Each row has a name. Each question is about the rows just above it. Places in a row count from 0.

K291: [204 142 125 114 181]
K302: [118 104 141 178  93]
K551: [ 95  90 113 147 104]
K224: [135 161 134  99 136]
K206: [145  77  95 139 157]
K431: [148 128 151 154 105]
K463: [145 100 171 171 101]
K183: [134  78 102 137 163]
K841: [138 152 175 123  89]
K451: [121 107  61 119 161]
K737: [153 112 141 149 119]
K280: [162 153 185 131 114]
How many entries does [145 100] have? -> 2
Count the entries of [162]: -> 1
key -> tag
[142] -> K975
[162] -> K832
[161] -> K331
[104] -> K511
[100] -> K673
[141] -> K298
[89] -> K168
[78] -> K385
[99] -> K225
[90] -> K675
The tag of K224, keyed by place 1: -> K331
Number of entries in [148 128 151]: -> 3
Count the entries of [135 161 134  99 136]: -> 5

K948: [147  80 137 176  92 152  69 136]
K999: [134  80 137 165  92 152  64 136]
K767: [147  77 137 189  92 154  64 136]
K655: [136  80 137 176  92 152  59 136]
K615: [151  80 137 197  92 152  64 137]
key -> tag
[79] -> K584
[77] -> K770
[137] -> K82
[64] -> K938
[80] -> K368
[76] -> K359
[136] -> K260
The tag of K767, keyed by place 1: -> K770
Which row holds [147  77 137 189  92 154  64 136]? -> K767
Number of entries in [147  77 137 189  92]: -> 5

K239: [185 184 185 179 179]
K820: [188 188 188 183 182]
K95: [186 186 186 181 180]
key -> tag
[184] -> K626
[186] -> K500
[187] -> K334
[185] -> K200
[179] -> K569
[178] -> K966
Look up the entry of K239 at place 0 in the table: -> K200
How many entries does [185 184 185] have? -> 3
Where do [185 184 185 179 179] appear? -> K239
Whose row is [186 186 186 181 180]? -> K95

K795: [180 203 131  66 160 133  83 152 137 117]
K985: [116 174 117 115 101 102  67 171 145 120]
K987: [116 174 117 115 101 178 120 176 148 173]
K525: [171 196 129  78 138  99  87 189 137 100]
K690: [150 142 137  88 119 108 152 117 134 195]
K10: [116 174 117 115 101 178 120 176 148  99]
K111: [116 174 117 115 101 102 109 115 135 134]
Table of tags by key:
[173] -> K315
[87] -> K912
[195] -> K184
[174] -> K768
[196] -> K11
The tag of K525, keyed by place 1: -> K11
How many entries does [116 174 117 115 101 178 120 176 148 173] have? -> 10
Whose row is [116 174 117 115 101 102 109 115 135 134]? -> K111

K861: [115 192 128 165 121 176 182  99 122]
K756: [157  53 166 190 145  98 140 119 123]
K575: [156  61 111 156 174  82 137  84 110]
K619: [149  74 127 155 158  95 133 103 116]
K377: [123 156 147 161 116 158 160 121 129]
Count the entries of [156  61 111 156]: -> 4
Number of entries in [157  53]: -> 2
Number of entries in [157  53 166 190 145]: -> 5
Count the entries of [157  53 166 190]: -> 4

K996: [135 135 166 108 104 130 100 104 112 158 113 118 157]
K389: [162  91 158 172 142  94 149 113 104  78 135 113 110]
K864: [ 99 146 144 184 114  84 145 118 186 135  94  88  85]
K148: [ 79 126 119 123 106 102  75 181 130 178  85 107 102]
K838: [152  88 139 159 141 170 108 138 147 160  82 143 172]
K591: [ 92  95 146 121 113 150 128 149 110  91 132  70 136]
K173: [162 110 182 148  86 100 120  83  83  79 135 181 139]
K833: [ 80 152 109 132 160 142  97 170  99  84  95 105 119]
K496: [156 171 145 113 122 128 166 110 162 112  88 175 175]
K379: [150 172 179 171  93 148 137 171 124 125  82 102  83]
K149: [114 174  83 151  74 120 173  75 108  91  87 141 127]
K164: [185  74 165  85  72 108 141  93 164 186  92 146  73]
How many entries does [ 99 146 144 184 114  84 145 118] have? -> 8
Count the entries of [162 110 182 148  86 100 120  83  83  79 135 181 139]: -> 13
tags:
[113] -> K647
[112] -> K26
[90] -> K85
[148] -> K407
[179] -> K519
[91] -> K735
[178] -> K397
[149] -> K296
Join K591 by its entry at place 9: -> K735

K186: [127 170 122 125]
K621: [120 149 148 122]
K193: [130  65 132 121]
K217: [119 141 144 122]
K494: [127 189 117 134]
K526: [127 169 119 134]
Count the entries of [127 170 122 125]: -> 4
How many entries does [120 149 148 122] have? -> 4
tags:
[65] -> K47
[130] -> K466
[121] -> K31
[134] -> K435
[122] -> K869
[125] -> K433
Join K193 by its entry at place 3: -> K31
Whose row is [120 149 148 122]? -> K621
Number of entries in [130  65 132]: -> 3
Whose row is [127 189 117 134]? -> K494
Whose row is [127 170 122 125]? -> K186

K469: [117 137 132 140 108  84 118 149 114  84 170 153 116 148 146 170 106 138
 120]
K97: [136  88 100  84 163 130 160 142 149 143  66  93 159 134 133 128 137 140
 126]
K112: [117 137 132 140 108  84 118 149 114  84 170 153 116 148 133 122 137 140
 126]
Table of tags by key:
[134] -> K369
[118] -> K446
[160] -> K135
Look up the entry of K97 at place 6 in the table: -> K135
Count the entries of [117 137 132 140 108  84 118 149 114  84 170 153]: -> 12
[117 137 132 140 108  84 118 149 114  84 170 153 116 148 146 170 106 138
 120] is in which row? -> K469
The row with [136  88 100  84 163 130 160 142 149 143  66  93 159 134 133 128 137 140
 126] is -> K97
Whose row is [117 137 132 140 108  84 118 149 114  84 170 153 116 148 133 122 137 140
 126]? -> K112

K710: [149 151 158 190 103  92  54  89 127  84 164  89 161  60  98 198 130  94
 137  88]
K411: [127 141 144 115  77 201 202 179 166 182  68  70 116 125 131 132 137 113
 151 130]
K909: [133  80  72  76  88 195  60  66  71 110 141  94 102  96 128 139  61  82
 137  76]
K593: [116 191 116 134 198 192 158 193 118  81  79 137 133  99 165 191  86 120
 191 157]
K729: [113  79  55  97 191 199 124  96 185 172 187  76 157  84 179 172 156 108
  62 147]
K972: [170 157  97 119 134 102 124 111 107 133  61 182 101  66 148 151  67  64
 139 114]
K587: [ 75  65  94  78 201 108 147 125 145 199  93 102  75 165 156 177  58  75
 126  94]
K899: [137 110  94  99  92  79 175 118 116  56 171  70 119 166 172 169  93  96
 182 179]
How many entries does [149 151 158 190 103  92  54  89 127  84 164  89 161  60  98 198 130  94
 137  88] have? -> 20
Number of entries in [170 157  97]: -> 3
Table of tags by key:
[182] -> K535
[70] -> K281
[127] -> K45
The tag of K411, keyed by place 11: -> K281

K989: [118 138 162 109 122 162 129 121 129]
K856: [127 148 109  67 128 178 128 114 128]
K712: [118 138 162 109 122 162 136 141 131]
K506: [121 140 145 110 126 152 135 128 129]
K489: [125 122 140 134 129 132 133 133 130]
tags:
[121] -> K577
[148] -> K585
[141] -> K338
[147] -> K925
[139] -> K946
[122] -> K131
[138] -> K715
[140] -> K141
Look up the entry of K712 at place 1 in the table: -> K715
Which row holds [127 148 109  67 128 178 128 114 128]? -> K856
Number of entries in [125 122 140 134 129 132 133 133]: -> 8
How many entries does [125 122] have? -> 2
[125 122 140 134 129 132 133 133 130] is in which row? -> K489
Number of entries in [125]: -> 1

K654: [153 145 141  67 152 125 159 133  91 152 106 130 144 132 135 124 126 162
 133 126 178 141 126 124 183 130]
K969: [129 119 124 121 145 134  93 122 121 147 111 111 123 139 114 131 163 143
 138 129 141 135 108 135 101 114]
K100: [153 145 141  67 152 125 159 133  91 152 106 130 144 132 135 124 149 124
 145 131 129 130 125 128 106 108]
Number of entries in [153 145 141  67 152 125 159 133  91 152 106 130 144 132 135 124 126]: -> 17
Count the entries of [129 119 124 121 145 134  93 122 121 147 111 111 123 139 114 131 163 143
 138 129 141 135 108 135 101]: -> 25
tags:
[108] -> K788
[135] -> K880
[128] -> K505
Look up the entry of K100 at place 23 in the table: -> K505
Which row holds [153 145 141  67 152 125 159 133  91 152 106 130 144 132 135 124 126 162
 133 126 178 141 126 124 183 130]? -> K654

K480: [130 126 115 136 101]
K289: [125 126 133 103 118]
K309: [123 130 115 124 185]
Table of tags by key:
[125] -> K674
[129] -> K668
[126] -> K697
[130] -> K492
[127] -> K422
[101] -> K728
Join K480 by its entry at place 1: -> K697
How many entries does [130 126 115 136 101] have? -> 5
Number of entries in [123 130]: -> 2
Whose row is [125 126 133 103 118]? -> K289
How many entries does [123] have? -> 1
[130 126 115 136 101] is in which row? -> K480
Whose row is [123 130 115 124 185]? -> K309

K58: [159 162 171 112 103 138  78 194 132 158  78 120  95 137 128 186 134  87
 129 145 112 147 144 179 115  94  94 138 156 155 113 133 154 102 169 127
 152 114 131  74 112 109 110 135 130 124  78  77  98 113]
K140: [119 157 101 114 113 143  75 162 141 131  70 117  97 137 133 137 144 117
 134 180 110 146  94 133 148 101 111  98 149 133 116 120 100 119 164 125
 176 135 110 117 120 163  64 173 125 152  70  58  88 103]
K292: [153 175 131 128 118 125  86 160 160 159 102 101 139 165 163 133 137  86
 138 172 130 117 103 157 154  98  84 122 146 107 115 102 154  78 153 111
 181 107 113 140 125 128  84 174 182 149 101  86  82 122]
K304: [147 172 103  97 130 118  81 148 161 128  92 114  98 130 128 116 143 148
 137 186 117 156  92 113 133  99 129  65 165 113 109  96  93 132 120 113
 161 134 103 116 129 185 114 166 111 132  53  69 119 107]
K759: [136 116 112 125 107 105  76 203 140 106  89 166 158 129 161  88  91 140
 107 142 110 138 136 110  69 142 117 108 135  92  78 138 178  98 146  78
 111 127 185 164 134 147 119 125 131 135  94 126  86 151]
K485: [116 184  84 119 128 116  94 150 139 153  85 107 110 132 168 116 167 119
 150 175 129 154 119  94 178  67 109  98 165 109 113  92 111 104 121 152
 131 133 131 150  98 160 115 197 145 133  82  99  95 147]
K829: [134 175 105  76  93 121  89 161 149 137  62 119  90 124 121 125 157 100
 128 149 103 176 131 111 108  85 108  85 176 136 105 125 134 145 140 122
 115 141 129 124 106 168 118 174 110 134  50  94 112 151]
tags:
[114] -> K567
[125] -> K608
[69] -> K29
[128] -> K758
[129] -> K955
[126] -> K611
[124] -> K413
Join K759 by its entry at place 3: -> K608
The row with [159 162 171 112 103 138  78 194 132 158  78 120  95 137 128 186 134  87
 129 145 112 147 144 179 115  94  94 138 156 155 113 133 154 102 169 127
 152 114 131  74 112 109 110 135 130 124  78  77  98 113] is -> K58
How many entries does [159 162 171 112 103 138  78 194 132 158  78 120  95 137 128 186 134] have? -> 17

